The rows below come in pairs that one turn or mirror swaps. Which row does each named row swap with?
The rows were stretched afterwards, more along some directions than others.
kebi: [ -6  -3  -4   1  13   3  -7   6   7   1  -2  -1  13 -13   5 -10]
vula: [ -8 -11  -1  -2  13  -3  -7   8   1  -6  -8  -1  15  -3  -4  -9]
golaf: [  3  -8  -6   2   4   2  -8   4   8   6   0  -8 -17  -3  15   5]
lino: [ -6  -7 -17   6  11  -9  -7  15  -9  -4 -11  -6   0  13  10 -10]
Pofe: [-22  14 -10  14  10   5  -1  13 -13  13   0  -1   1  -3   9 -30]
folel: [-10   1  -6 -18  14  -3 -15  16  16   1   6  -7   3  -4   6  18]
Kipel: [-18  13   6  -5   1   1 -15   3   4  11   6  -2 -12 -10  22 -15]
Vusir: [-13  21  -5   6  16   4 -12  13 -12   9  -5  -5  -3 -13   8 -25]
gezib: [ -9   4  -7 -19   9  -6  -9  14  22  -3   7  -2   9  -3  -2  17]
bep: [-13   5 -10 -16  14  -6  -8  20  21  -2   6  -6   9  -3   1  15]
betaz: [-10  -4  -8 -19   8  -4 -14  12  23  -2   9  -3   4   2   4  18]
Ped: [  4  -5  -8   5   7   4   6  12   6   4  -4 -12 -11 -12   5   4]
nifer: [ -4  -7 -17   4   9 -14   2  23 -11   1  -8  -7   5  12   1  -3]
nosu: [-10  -8   0   0  11  -3  -5   6   5  -1  -3  -1  14  -9   1  -7]
Dal: [ -4   2 -17  -1   5  -9  -3  20  -8  11  -7   1  -4  16  12  -9]
runi: [-17  12  -8  -9   9   5 -22  13  -6   3  -3  -4   3 -12   6  -9]
Baf: [ -1  -2  -2  -4  12   5 -12   7   0   1  -8   1  14  -6  -1  -2]
sika: [-16  10 -12   8  11  13   1  11   4   8   9 -14  -7 -16   9  -4]
keko: [ -8  -3   0   6   0 -15   3  20  -5   4  -8  -6  -2  -5   6  -3]
dezu: [-19   8   1  -9  17  -8  -7  15   0  -5  -2 -16  -3  -6   1  -5]
zir: [  0  -1 -14   0  14 -13   0  22  -9  -4 -12  -9  -2  18  -1  -1]
nozi: [-13   2   1  -2  12 -10   1  14 -12  -4  -1 -14   1  -9   3  -5]
Vekog: [ -7  -4  -5 -19  10  -6 -15  15  16  -1   0  -5   4   0   3  22]
zab: [ 0 -6 -1 -3 14  0 -9  7  3 -2 -8  0 11 -6 -3 -2]
dufe: [-27   3   3  11  19   7  -6   7  -5   8  10 -14  -8  -9   5 -18]
suvog: [-22   9   3  -7   6  -3 -20   5   0  10   3  -2  -8  -4  18 -19]
figo: [ -9  -2  -3 -16  10  -1 -15  14  15   1   1  -7   6  -3   4  23]
Defab: [-18  12  -7  -6  10   9 -20  12  -5   3  -4  -3   2 -11  16 -12]
lada: [-14  17  -8  10  11   0  -7  13 -15  10  -1  -2  -4  -5   9 -27]
nipes: [ 11  -4 -13   5   3   7   2   6  11   5   8  -8  -9 -11   5   8]
Mefev: [-10   0  -4 -17   7 -13  -9  16  18   1   4  -6   2  -3  -2  19]
Tivid: [-26  11   2   9  20  10  -4  10   0   8  11 -10 -10  -6  10 -19]
Lifif: [ -3  -2   0  -7  12   2 -14  10   2   0 -11   2  14 -16   1  -6]
nikol: [-18  12  -5   2  18   4 -10  14   2   7   8 -21 -14 -16  16   0]
fol: [-13  13   4 -11  -5  -5 -16   5   1  13   8   5  -8 -10  15 -10]
Leto: [-18  16  -3   7   8   2  -6  11 -12   9  -3  -2  -5  -1  14 -28]
zateb: [ -3   1  -8  10  16   2   5   8  17   0  11 -13 -19   0   0   2]
Bez: [-16  11  -6   0   9   5  -4  12   2   5   8 -16 -13  -6  18  -2]
Gem: [ 18   4 -24   0   5   1   4  10   3   3  11  -8  -7   3  14   9]
lom: [ 0 -6 -3 -1 10 -5 -4  6 -1  0 -7 -1 10 -8 -3 -7]
duz: [-18  12  -2  -4  16  -8  -2  17  -8  -4  -2 -14  -2   2   8 -11]
sude: [-15   8  -5   7  13   4  -2  11   1   5  10 -19 -15 -17  12  -1]

gezib is swapped with nosu
keko is swapped with Gem
zateb is swapped with lino
zab is swapped with Vekog

